In the data rows, zero lies at 4.5, halfway between 4 and 5.
Some points, each followed by its number:
[6 8 4 1 5 4 5 8 5 9 4 4] 0
[4 4 6 4 4 4 5 4 4 4 1 4] 1
[5 6 5 4 5 4 4 6 4 7 5 4] 2
[4 4 1 3 3 4 1 3 4 3 7 1] 3
[5 1 5 1 5 4 4 9 4 8 5 3] 4
[6 4 5 4 4 8 6 3 7 1 5 8] 5
[1 3 4 1 5 5 4 4 5 3 4 5] 6
[5 3 4 4 3 7 6 3 6 4 4 8] 7
[7 4 4 5 4 8 5 3 1 4 4 8] 8
[5 9 4 1 5 4 5 8 5 8 4 3] 9
[5 3 4 6 4 6 4 2 7 3 4 7] 10
[4 3 6 5 1 4 5 3 1 3 6 3] 11
[4 6 5 3 4 4 6 6 4 5 5 4] 12
[5 3 5 7 4 5 5 3 5 3 5 6] 13
[6 7 4 4 5 4 4 7 5 7 4 4] 14
[4 4 4 6 1 4 1 3 4 3 5 4] 15
[5 4 4 4 6 3 4 4 4 5 1 4] 16
[1 3 4 9 6 5 5 3 5 1 4 5] 17
[5 6 4 4 4 4 1 5 4 5 5 3] 18
[7 6 4 4 4 4 1 6 5 7 4 5] 19
[5 3 6 7 7 5 4 4 4 3 4 4] 20
[4 5 6 4 6 4 4 6 4 5 4 3] 21
[6 3 1 5 5 5 4 4 7 4 3 5] 22
[5 3 4 5 4 8 6 3 1 4 4 9] 23
[3 3 4 4 5 1 6 4 4 5 4 4] 24
[6 3 4 5 4 8 6 3 7 1 1 1] 25
[5 1 5 3 5 3 4 7 3 6 6 4] 26
[5 3 5 7 5 1 1 3 6 3 5 6] 27
[5 9 6 4 5 3 4 9 4 8 5 3] 28
[4 3 5 7 6 5 4 4 4 1 1 1] 29
[4 3 4 1 5 6 4 4 6 4 4 6] 30
[3 4 4 4 5 1 6 4 4 5 4 4] 31
[3 4 7 5 4 4 5 5 5 3 6 3] 32
[9 1 4 4 5 5 5 4 6 6 4 5] 33
[0 3 4 4 5 4 4 4 4 5 4 4] 34
[4 3 5 4 4 4 5 3 3 3 6 5] 35
[4 4 4 6 7 4 4 4 1 5 3 4] 36
[6 6 4 4 4 5 5 6 6 1 4 5] 37
[7 4 4 5 4 8 5 3 1 4 4 8] 38
[1 4 6 4 4 4 4 5 3 4 6 4] 39
[4 5 5 7 9 4 3 1 5 3 1 3] 40
[5 8 1 4 5 3 6 7 4 7 5 5] 41
[5 1 4 4 4 4 5 5 5 5 4 4] 42
[4 3 4 7 5 5 1 4 6 4 4 6] 43
[6 1 3 6 5 7 5 3 8 3 1 8] 44
[4 4 5 6 9 1 4 4 4 4 4 4] 45
[4 4 7 4 4 5 5 4 4 3 6 3] 46
[4 4 8 3 1 4 4 4 4 3 5 3] 47
[3 4 8 3 4 1 5 4 3 3 7 3] 48
[4 4 4 4 4 4 7 4 4 3 6 4] 49
[5 7 5 4 5 4 5 8 4 9 4 4] 50
[4 3 5 3 3 4 6 3 3 3 5 5] 51
[4 4 6 1 4 5 5 3 4 4 6 4] 52
[4 6 5 3 4 4 6 5 4 5 5 4] 53
[4 4 4 4 4 4 6 4 1 3 6 4] 54
[5 4 5 7 5 5 4 3 6 4 5 5] 55
[5 3 4 5 4 7 7 3 6 3 5 1] 56
[3 4 6 4 4 4 6 3 1 4 1 1] 57
[5 7 4 4 3 4 5 7 5 7 4 3] 58
[6 8 1 3 1 4 1 8 3 9 6 3] 59
[5 2 5 1 4 5 5 5 4 1 5 4] 60
[6 8 1 4 5 4 5 8 5 1 3 4] 61
[4 3 4 7 5 6 5 4 6 4 4 6] 62
[6 3 3 1 1 7 5 3 8 3 4 8] 63
[5 7 5 4 5 1 4 6 4 6 4 2] 64
[5 8 5 4 5 4 4 8 3 8 6 3] 65
[4 4 5 7 6 4 4 4 1 4 4 1] 66
[4 3 5 5 5 5 5 3 4 3 5 4] 67
[7 4 3 4 3 7 5 4 8 3 4 8] 68
[4 3 5 5 5 5 6 3 4 4 5 4] 69
[4 3 5 7 5 6 1 3 5 4 6 5] 70
[5 5 4 4 7 3 4 5 4 5 4 4] 71
[9 5 4 4 4 5 4 5 6 6 3 4] 72
[4 4 6 5 8 3 1 3 3 4 5 5] 73
[5 3 4 5 3 8 6 4 7 5 3 8] 74
[5 4 4 5 4 8 5 4 7 3 3 8] 75
[4 3 6 5 5 5 5 3 1 3 6 4] 76
[6 4 3 5 4 8 5 4 8 4 3 8] 77
[5 8 5 3 5 4 5 8 4 1 5 4] 78
[0 4 4 7 5 6 5 4 5 3 4 6] 79
[4 3 5 4 3 4 6 4 4 4 6 4] 80
[4 4 6 5 9 4 4 4 4 5 5 4] 81
[5 3 4 6 5 5 5 3 5 3 5 5] 82
[5 1 4 6 8 4 1 3 4 5 4 4] 83
[3 3 6 6 6 4 5 2 3 4 6 5] 84
[5 8 4 3 4 4 6 8 5 9 1 5] 85
[4 3 5 9 6 4 1 1 4 3 5 5] 86
[5 4 3 7 5 1 5 1 7 3 3 1] 87
[6 3 3 1 1 7 5 3 8 3 4 8] 88
[4 1 7 3 4 4 6 3 2 4 6 3] 89
[4 3 1 3 5 4 5 4 3 3 7 4] 90
[5 6 4 4 7 4 5 1 4 7 4 4] 91
[6 1 4 4 4 4 4 4 4 6 4 4] 92
[4 3 5 6 5 6 4 4 5 3 4 5] 93
[3 5 7 5 5 4 4 5 4 4 3 3] 94
[3 3 5 5 1 4 5 4 4 3 5 4] 95
[5 9 1 1 4 4 5 8 4 8 5 4] 96
[5 4 4 4 4 8 1 3 7 3 5 9] 97
[5 3 4 4 3 8 6 3 6 4 4 8] 98
[6 7 5 4 4 4 4 7 4 7 5 4] 99
[5 3 4 5 4 8 6 3 8 1 3 9] 100
[5 4 5 5 4 1 5 3 7 1 4 7] 101
[4 3 6 6 5 5 5 3 4 4 6 5] 102
[6 8 5 4 4 4 5 7 4 9 6 1] 103
[4 1 1 4 5 4 5 4 3 4 5 4] 104
[5 3 4 8 6 5 5 4 5 4 5 5] 105
[4 9 5 4 5 4 5 9 4 8 5 3] 106
[3 4 7 6 6 4 5 3 3 3 7 4] 107
[4 4 4 6 4 5 4 4 1 3 3 4] 108
[4 3 5 7 6 6 5 4 5 4 1 5] 109
[0 3 5 6 4 6 4 1 5 2 6 7] 110
[6 8 5 4 4 4 5 7 4 9 6 1] 111
[4 3 5 7 5 1 5 3 4 3 7 6] 112
[4 9 5 4 5 4 4 9 4 7 5 3] 113
[4 3 4 6 8 3 5 3 3 3 5 5] 114
[4 3 5 7 5 1 5 5 6 4 4 5] 115
[4 5 6 3 1 4 5 5 3 4 7 3] 116
[4 4 5 3 3 5 7 4 5 4 1 4] 117
[4 9 5 1 4 4 5 9 5 8 5 3] 118
[1 5 5 4 4 3 6 4 1 4 8 4] 119
[3 5 7 3 4 4 5 5 3 5 6 4] 120
[7 3 4 5 5 7 4 4 9 5 3 7] 121
[0 4 8 4 1 4 6 4 4 4 5 4] 122
[5 3 4 4 3 8 6 4 7 5 3 8] 123
[3 4 6 4 4 4 5 4 1 4 6 4] 124
[5 8 4 4 5 4 5 8 4 8 4 4] 125
[4 4 5 5 8 4 4 4 5 5 1 4] 126
[5 3 5 7 1 5 4 1 5 3 5 3] 127
[5 8 5 3 1 3 4 8 3 7 6 3] 128
[4 6 6 3 4 4 6 5 4 5 6 3] 129
[7 1 4 4 4 8 5 4 8 4 5 8] 130
[6 4 4 4 5 4 4 4 5 5 4 4] 131
[5 5 5 5 8 3 5 4 3 4 5 4] 132
[5 4 4 3 4 1 6 3 6 3 5 7] 133
[5 5 5 4 6 4 5 5 3 6 5 4] 134
[0 4 5 5 8 4 5 4 3 5 4 4] 135
[5 4 3 6 4 1 5 4 9 3 4 1] 136
[4 3 4 5 4 7 6 4 6 4 4 6] 137
[3 4 6 1 5 5 5 1 5 4 4 4] 138
[4 3 4 7 5 5 5 4 4 3 5 5] 139
[4 5 5 4 5 4 4 5 4 5 1 3] 140
[4 4 1 8 6 5 4 4 6 3 4 5] 141
[4 3 5 5 5 5 6 3 4 4 5 5] 142
[5 2 3 9 6 5 5 3 4 1 1 5] 143
[5 3 5 5 4 7 5 3 7 3 5 8] 144
[5 8 4 4 5 1 5 9 5 9 4 4] 145
[7 3 4 4 4 5 4 4 6 5 5 5] 146
[4 8 6 3 4 3 5 7 3 6 7 3] 147
[5 8 6 3 4 4 4 8 4 7 6 4] 148
[1 7 4 4 5 4 5 8 5 8 3 4] 149
[4 4 6 4 5 4 5 4 4 4 6 3] 150
[6 6 5 4 5 4 4 6 5 1 5 4] 151
[5 3 4 8 5 5 4 3 6 3 3 7] 152
[8 3 4 4 4 5 4 3 7 5 1 6] 153
[4 3 7 4 4 4 5 4 3 5 5 5] 154
[4 7 6 4 6 4 5 7 4 8 6 3] 155
[4 3 1 9 7 5 1 4 4 3 5 4] 156
[5 4 4 5 4 8 5 4 8 3 3 8] 157
[1 8 4 3 4 4 4 8 4 8 5 4] 158
[4 3 5 3 3 4 1 4 3 4 1 4] 159
[7 3 4 4 5 5 4 4 6 5 5 5] 160
[6 7 5 4 4 4 5 6 4 7 5 4] 161
[4 3 4 5 4 5 6 3 4 3 5 6] 162
[5 8 5 3 5 4 5 8 4 9 1 4] 163
[5 4 5 3 1 4 5 4 4 4 5 3] 164
[5 1 4 4 4 4 5 8 5 9 5 4] 165
[5 3 4 6 5 5 5 3 5 3 5 5] 166
[4 1 4 6 8 4 1 3 4 4 4 5] 167
[0 5 6 4 4 4 4 5 3 4 6 4] 168
[5 5 5 1 3 4 6 5 4 5 6 4] 169
[5 3 4 4 3 8 6 3 5 3 1 8] 170
[4 3 5 5 3 1 6 3 6 3 1 1] 171
[5 2 4 5 4 7 5 3 1 4 1 1] 172
[7 4 3 4 3 7 5 4 8 3 4 8] 173
[4 3 5 1 4 5 5 3 4 3 6 5] 174
[5 3 5 7 5 5 4 3 5 5 4 5] 175
[4 3 5 8 5 5 5 3 6 1 5 6] 176
[4 3 4 6 4 6 5 3 6 5 4 6] 177
[5 3 4 7 5 6 5 3 6 3 5 6] 178
[5 4 4 7 5 6 5 3 6 3 5 7] 179
[4 4 5 3 1 4 5 4 4 3 5 3] 180
[6 3 4 1 4 8 5 3 8 4 5 9] 181
[0 4 1 4 4 4 5 1 4 3 7 1] 182
[5 9 4 4 5 4 5 9 5 9 4 4] 183
[5 3 4 8 5 5 4 3 4 3 5 5] 184
[5 9 4 3 4 4 1 8 5 1 4 3] 185
[4 4 8 4 6 4 4 4 3 3 6 3] 186
[8 4 4 4 4 6 5 4 8 5 1 7] 187
[5 4 4 4 1 7 5 1 7 3 5 1] 188
[4 3 6 5 5 5 5 2 1 3 6 4] 189
[5 4 5 5 4 8 5 3 7 1 5 8] 190
[5 7 4 4 3 4 5 6 5 7 4 4] 191
[5 7 6 3 5 4 5 5 4 5 6 3] 192
[6 1 4 4 4 4 4 4 4 6 4 4] 193
[4 3 4 8 6 5 5 3 5 4 5 5] 194
[5 8 4 1 5 1 4 8 1 8 1 1] 195
[4 3 5 8 1 5 4 3 5 4 4 5] 196
[0 8 4 3 4 4 4 8 4 8 5 4] 197
[5 4 4 4 4 7 6 3 6 2 4 8] 198
[6 7 5 3 4 4 5 8 4 8 5 4] 199
[3 4 8 3 1 4 4 4 4 3 5 3] 200
[4 4 4 6 6 4 5 3 4 4 4 5] 201
[5 7 5 3 5 4 5 7 4 8 6 4] 202
[6 4 4 4 4 8 5 3 8 3 4 9] 203
[3 6 6 4 5 4 4 7 1 6 5 3] 204
[6 3 4 6 4 6 5 3 7 1 4 7] 205
[4 3 5 4 3 5 6 3 4 4 5 5] 206
[5 4 4 1 5 5 4 3 5 3 5 1] 207
[5 9 6 4 4 3 4 8 4 9 5 3] 208
[5 1 4 7 5 5 5 3 5 3 5 5] 209
[4 4 7 5 6 3 4 3 3 3 7 4] 210
[5 8 5 3 4 1 5 8 4 8 5 4] 211
[4 6 5 3 4 4 6 5 3 5 5 4] 212
[5 3 4 4 4 7 5 4 8 4 1 8] 213
[7 4 4 5 5 6 4 4 9 5 3 6] 214
[9 5 4 4 4 5 4 4 7 4 4 5] 215
[7 5 4 3 4 6 5 5 8 1 5 5] 216
[5 8 4 4 4 4 5 8 5 9 5 4] 217
[1 4 5 5 4 1 5 3 1 3 6 4] 218
[4 3 4 5 4 1 6 3 6 4 1 1] 219
[6 3 4 5 4 1 5 3 8 3 1 9] 220
[5 3 4 5 6 4 4 3 4 4 4 4] 221
[5 3 4 8 5 6 1 4 1 3 1 5] 222
[5 4 1 5 4 6 6 4 6 3 4 6] 223
[4 7 5 4 5 4 4 8 1 7 4 1] 224
[5 8 4 4 5 1 5 8 4 9 4 5] 225
[6 3 4 1 4 8 5 3 8 3 5 9] 226
[4 3 5 7 5 5 5 3 4 4 6 5] 227
[4 3 1 3 4 4 5 3 3 4 6 3] 228
[4 3 4 7 6 5 1 3 4 4 5 4] 229
[5 4 4 8 5 5 4 3 6 1 4 5] 230
[1 8 4 4 1 4 4 7 5 8 1 4] 231
[4 3 4 5 4 5 6 4 4 4 4 5] 232
[5 4 4 8 5 6 5 1 7 4 1 6] 233
[5 3 5 8 1 5 4 2 5 3 5 5] 234
[5 4 5 4 3 1 5 1 7 2 4 7] 235
[4 4 4 8 5 6 5 3 5 1 4 6] 236
[5 2 4 5 4 7 5 3 1 4 1 1] 237
[4 5 4 4 6 1 4 4 4 5 4 4] 238
[4 3 5 7 6 6 5 4 5 4 1 5] 239
[7 4 4 5 4 8 5 4 8 4 4 7] 240
[4 4 1 3 4 4 5 5 4 4 5 3] 241
[4 6 6 4 6 4 4 6 3 6 6 3] 242
[5 1 1 4 4 1 4 7 4 9 5 4] 243
[6 3 3 5 6 4 5 3 5 4 4 4] 244
[1 3 1 4 5 4 5 3 4 4 5 4] 245
[6 8 4 3 4 4 5 8 4 9 5 4] 246
[5 7 4 4 5 4 5 7 4 8 6 4] 247
[5 3 4 7 5 5 5 3 4 3 5 6] 248
[5 4 5 5 4 1 5 4 7 1 4 7] 249
[5 8 5 3 4 4 5 8 3 8 1 4] 250
[5 3 5 6 4 5 5 4 5 4 4 1] 251
[4 3 4 1 5 4 5 3 4 5 3 5] 252
[3 3 6 6 6 4 5 2 3 4 6 5] 253
[5 6 6 4 5 4 4 7 4 5 5 3] 254
[4 7 5 3 6 4 4 8 4 9 5 3] 255
[9 5 4 4 4 5 4 5 6 6 3 4] 256
[6 4 3 5 5 5 3 4 7 3 4 5] 257
[5 4 4 5 4 8 5 1 1 3 3 8] 258
[3 3 6 5 5 4 4 3 4 4 5 4] 259
[4 8 5 3 5 4 5 8 3 1 6 3] 260
[4 4 5 3 4 5 6 5 3 4 6 1] 261
[5 1 5 6 5 6 5 2 5 4 4 5] 262
[6 3 4 5 4 6 4 3 7 3 5 7] 263
[9 5 4 4 4 5 4 5 6 5 3 4] 264
[4 7 6 3 6 4 4 7 3 7 6 3] 265
[4 4 4 3 4 4 6 4 4 4 5 4] 266
[4 3 6 7 5 5 4 3 5 3 5 5] 267
[5 3 5 8 6 5 4 3 5 4 6 5] 268
[5 2 4 8 6 5 5 2 1 4 5 6] 269
[5 6 5 4 5 3 5 1 4 6 1 4] 270
[4 8 5 4 5 4 4 8 4 7 5 3] 271
[5 9 4 3 4 4 5 9 5 8 4 4] 272
[4 4 5 4 4 1 5 4 3 3 8 3] 273
[4 4 5 1 5 5 4 4 5 4 1 5] 274
[3 4 8 3 4 4 5 4 3 3 6 3] 275
[5 8 6 3 4 4 1 8 3 8 6 3] 276
[4 3 6 8 5 5 4 3 4 3 6 4] 277
[5 8 5 4 4 3 5 8 4 8 5 4] 278
[4 5 5 4 7 4 4 5 4 5 5 3] 279
[5 5 4 4 7 4 4 5 4 5 1 4] 280
[5 8 5 3 5 4 5 9 4 9 5 3] 281
[6 3 4 5 4 6 4 3 7 3 5 7] 282
[6 7 1 3 5 4 4 8 5 9 4 4] 283
[3 3 1 6 5 5 6 2 4 4 5 6] 284
[5 1 5 3 5 3 4 7 3 6 6 4] 285
[4 3 5 1 5 4 4 3 4 3 6 4] 286
[5 3 5 6 5 8 5 4 7 5 3 6] 287
[5 3 4 7 5 6 5 3 5 4 5 1] 288
[6 1 3 5 5 4 4 4 5 5 3 4] 289
[5 1 4 5 4 1 5 3 7 3 4 9] 290
[5 4 4 4 3 5 5 3 5 2 6 6] 291
[4 3 4 3 3 5 9 3 4 4 6 5] 292
[6 7 4 3 4 4 5 7 5 8 4 5] 293
[5 3 4 4 7 4 4 4 4 4 5 4] 294
[6 3 4 3 3 7 7 3 6 3 5 8] 295
[4 8 5 3 4 4 5 9 4 8 5 4] 296
[5 8 5 3 5 4 4 8 4 8 6 3] 297
[7 6 4 1 4 4 5 6 5 8 5 5] 298
[1 3 1 4 5 4 5 3 4 4 5 4] 299
[5 4 4 3 4 1 5 3 7 3 5 7] 300
[5 9 4 4 5 3 3 8 5 8 4 3] 301
[0 9 4 4 5 1 5 9 4 9 5 4] 302
[6 3 1 5 1 7 5 3 8 4 5 9] 303
[4 3 5 5 5 5 6 3 4 4 5 5] 304
[8 1 4 5 5 5 5 4 6 6 4 5] 305
[7 4 3 5 4 6 5 4 9 5 4 7] 306
[7 6 4 4 4 4 4 6 1 8 5 4] 307
[4 2 4 4 4 5 6 3 3 3 7 5] 308
[4 3 6 8 5 5 5 3 5 1 5 5] 309
[4 3 5 4 4 5 5 3 3 3 7 4] 310
[4 3 6 6 5 5 5 3 4 3 6 5] 311
[6 3 4 5 4 1 5 3 9 3 1 9] 312
[4 3 5 6 5 5 5 2 3 3 6 6] 313
[4 6 5 3 4 4 6 5 4 5 5 4] 314
[0 4 5 4 4 4 5 3 4 3 5 4] 315
[5 3 4 7 4 7 5 3 8 4 3 8] 316
[5 3 4 8 6 5 5 3 5 4 5 5] 317
[5 4 5 5 4 8 5 3 7 1 5 8] 318
[5 8 5 3 4 4 5 8 3 9 1 4] 319
[4 4 1 8 8 4 4 4 4 3 5 4] 320
[5 4 5 5 1 4 3 4 1 4 3 1] 321
[6 7 4 4 4 4 5 8 5 9 5 4] 322
[4 5 5 7 9 4 3 1 5 4 1 3] 323
[4 3 7 3 4 4 4 4 3 4 5 4] 324
New points follow, each followed by the numbers of its three nearest points above by angle, nearest first.
[4 4 6 6 6 4 5 4 4 3 6 4] 107 210 311
[5 4 4 4 4 4 7 5 4 6 5 5] 292 165 169
[4 2 5 5 4 5 1 2 4 4 6 6] 70 229 86
[4 3 1 3 4 4 5 3 3 4 6 3] 228 90 241
[3 4 8 3 4 1 5 4 3 3 7 3] 48 275 273
[5 3 3 8 6 5 5 3 4 1 1 5] 143 236 230
[5 3 4 4 7 4 4 4 4 4 5 4] 294 221 83
[4 7 5 4 5 4 4 8 1 7 4 1] 224 204 65
[5 9 5 3 4 4 1 9 5 1 4 3] 185 78 260
[4 3 5 5 4 5 5 3 4 3 5 4] 67 69 311
[4 4 5 6 4 6 4 4 5 3 4 5] 93 236 176
[6 2 4 8 4 6 5 2 1 4 4 7] 269 248 23
[4 3 5 6 4 1 5 3 4 3 6 5] 112 273 218
[4 4 6 4 4 5 5 4 4 3 6 4] 46 275 310
[5 4 4 4 1 7 5 1 7 3 5 1] 188 56 127
[4 4 4 3 3 4 6 4 4 3 5 4] 266 51 49
[5 9 5 1 4 4 5 1 4 9 5 4] 91 298 161
[4 3 5 6 4 6 5 3 6 5 3 6] 177 316 287
[6 7 1 3 5 4 4 8 5 9 4 4] 283 14 96
[5 3 5 7 5 5 4 3 6 4 5 5] 55 268 175
[4 1 7 3 4 4 6 3 2 4 7 3] 89 310 324
[4 3 5 4 4 5 6 3 4 3 7 3] 310 308 80
[4 1 5 5 7 4 4 1 4 4 5 3] 221 259 67
[5 8 4 3 4 4 6 8 5 9 1 5] 85 163 319
[6 8 1 3 5 4 4 9 5 9 4 4] 283 14 96
[5 3 3 8 6 5 5 3 4 1 1 5] 143 236 230
[4 3 4 7 1 5 5 2 5 1 5 6] 234 13 196
[4 4 4 7 5 5 1 4 6 4 4 5] 43 70 229
[4 3 4 5 4 6 5 4 5 4 5 5] 137 177 98
[5 3 4 7 6 5 1 3 4 4 5 4] 229 86 70
[5 5 4 4 7 4 4 5 4 5 1 4] 280 16 126
[5 5 4 4 7 3 4 5 4 5 1 4] 280 16 126
[4 3 7 4 4 4 5 4 3 5 5 5] 154 324 89
[0 3 5 6 4 5 5 3 4 4 6 4] 315 110 79
[4 3 1 6 5 5 5 3 4 3 5 4] 284 104 320
[3 4 6 1 5 4 5 1 5 4 4 4] 138 52 286
[5 1 4 5 4 1 5 3 7 3 4 9] 290 220 312
[6 8 4 4 4 4 5 1 5 8 4 5] 91 270 191
[5 8 1 4 5 4 4 1 5 7 5 1] 91 3 182
[4 3 6 5 5 5 5 3 1 3 6 4] 76 189 124
[6 6 4 4 4 4 5 6 6 1 4 5] 37 151 216
[4 3 3 1 5 4 5 3 4 4 3 5] 252 274 30
[4 5 6 3 1 4 6 5 3 4 7 3] 116 164 180
[4 8 6 3 4 3 5 7 3 6 7 3] 147 148 265
[5 5 5 4 6 3 4 5 3 6 5 4] 134 242 71
[4 4 4 4 3 5 8 3 4 4 6 5] 292 49 206
[6 6 4 4 5 4 4 6 5 1 4 4] 151 37 61
[4 5 6 4 4 4 6 5 4 5 6 3] 129 120 261
[5 6 5 4 4 4 4 1 4 7 5 3] 91 270 138
[4 5 4 4 3 5 7 4 5 3 4 1] 56 261 188
[3 4 6 1 4 4 5 4 4 4 6 3] 52 286 275
[1 4 4 4 5 4 4 4 4 5 4 4] 34 135 315
[5 8 5 4 4 4 1 1 4 8 1 1] 270 140 91
[4 4 5 3 1 4 6 4 4 3 5 3] 180 164 95
[0 3 4 9 6 5 5 3 5 1 4 5] 17 79 139
[4 4 5 9 6 4 1 1 4 3 5 5] 86 229 70
[5 8 5 3 5 4 5 8 4 1 5 4] 78 260 151
[4 3 5 7 7 4 4 3 4 3 4 4] 20 114 201
[6 3 4 5 4 8 6 3 7 1 1 1] 25 56 29
[5 8 5 3 4 1 5 8 4 8 5 4] 211 278 145
[4 3 1 9 7 4 1 4 4 3 5 4] 156 320 229
[4 4 6 5 9 4 4 4 4 5 5 4] 81 132 279
[5 4 4 4 4 7 6 3 6 2 4 8] 198 100 5
[4 3 5 5 1 4 5 4 4 3 5 4] 95 180 11
[4 3 5 1 4 5 5 3 4 3 5 5] 174 286 52
[3 3 6 4 5 5 4 1 4 1 5 4] 67 259 35
[4 4 5 7 5 5 1 3 5 3 6 5] 70 86 229
[4 2 4 5 4 5 6 3 3 3 6 5] 308 162 35
[4 4 5 6 1 4 1 3 4 3 5 4] 15 127 234
[4 5 5 4 7 4 4 5 4 5 5 3] 279 21 81
[1 4 5 3 4 5 6 4 5 3 5 5] 315 6 122
[3 4 8 3 4 4 5 5 3 3 6 3] 275 46 48
[5 8 5 3 4 4 1 9 4 8 5 3] 276 297 301
[4 6 5 4 1 4 4 6 4 6 5 4] 128 191 59
[4 5 6 3 1 4 5 5 3 4 7 3] 116 164 180
[4 3 4 5 4 6 5 4 5 4 5 5] 137 177 98
[5 5 5 3 4 4 4 1 1 4 5 3] 189 124 76
[4 3 5 6 5 5 5 2 3 3 6 6] 313 311 102
[5 8 5 4 4 4 1 1 5 8 1 1] 270 140 91
[6 8 1 4 5 4 5 8 5 9 5 3] 283 322 217
[0 3 4 1 5 5 4 4 5 3 4 5] 6 34 315
[4 5 6 4 6 4 4 6 4 5 4 3] 21 279 254
[4 4 5 3 4 5 6 5 3 4 6 1] 261 150 129
[6 4 4 5 4 1 5 3 1 4 5 7] 112 54 269
[4 1 5 8 9 4 4 4 5 1 3 4] 20 143 114
[4 3 4 4 4 7 6 4 6 4 4 6] 137 98 123
[3 4 5 1 5 5 4 3 5 4 4 4] 138 6 286
[5 6 4 3 4 4 1 6 4 6 5 3] 18 276 59
[5 4 5 7 5 6 5 3 6 3 5 7] 179 178 13
[3 5 7 3 4 4 5 5 4 3 6 3] 275 46 48
[4 7 5 4 5 4 4 7 1 7 4 1] 224 204 195
[4 4 6 5 1 4 5 3 1 3 6 3] 11 124 116
[4 2 4 4 4 5 6 3 3 3 6 5] 308 35 310
[5 3 4 7 5 6 4 3 6 3 5 6] 178 179 10
[4 5 5 4 5 4 1 5 4 5 7 3] 18 276 242
[4 1 5 7 9 4 4 4 5 1 3 3] 20 29 221
[4 4 5 3 4 5 6 5 3 4 6 1] 261 150 129
[6 3 3 4 4 9 1 4 8 3 4 9] 97 203 77
[4 4 1 3 4 4 5 5 4 4 5 3] 241 228 90
[4 3 5 9 6 4 1 1 4 3 5 5] 86 229 70
[4 3 5 6 4 1 5 3 4 3 6 5] 112 273 218
[4 3 4 6 8 3 4 3 3 3 5 5] 114 201 45
[4 4 5 5 4 1 5 3 4 3 6 5] 112 273 218
[4 4 5 6 4 6 4 4 5 3 4 5] 93 236 176
[5 7 5 4 5 1 4 6 4 6 4 2] 64 195 211
[4 8 5 1 4 4 5 9 5 8 5 3] 118 296 9
[4 1 5 7 9 4 4 4 5 1 3 4] 20 114 143
[4 4 5 3 4 4 6 5 3 4 6 1] 261 150 129
[3 4 5 1 1 4 5 3 3 3 5 4] 180 51 164
[4 3 5 3 4 4 6 3 3 4 5 5] 51 35 206
[5 3 5 7 4 5 5 3 5 2 5 6] 13 176 309
[4 4 5 4 3 5 1 3 4 3 5 5] 15 70 159
[5 9 4 3 4 4 1 9 5 1 4 3] 185 78 260
[4 4 5 6 5 6 4 4 5 3 4 5] 93 236 176
[5 9 4 3 4 4 1 8 5 1 4 3] 185 78 151
[3 4 5 1 1 4 5 4 3 3 5 4] 180 164 51
[4 3 1 9 7 5 1 4 4 3 5 4] 156 320 229
[5 3 5 1 5 4 4 4 4 3 6 4] 286 174 60
[4 4 7 5 6 3 4 3 3 3 7 4] 210 107 186
[1 7 4 4 5 4 5 8 5 8 4 4] 149 197 158
[4 7 5 4 5 4 4 8 1 7 4 1] 224 204 65
[5 4 4 4 6 3 4 3 4 4 1 4] 16 280 126
[4 6 6 3 4 4 5 5 4 5 6 3] 129 192 147
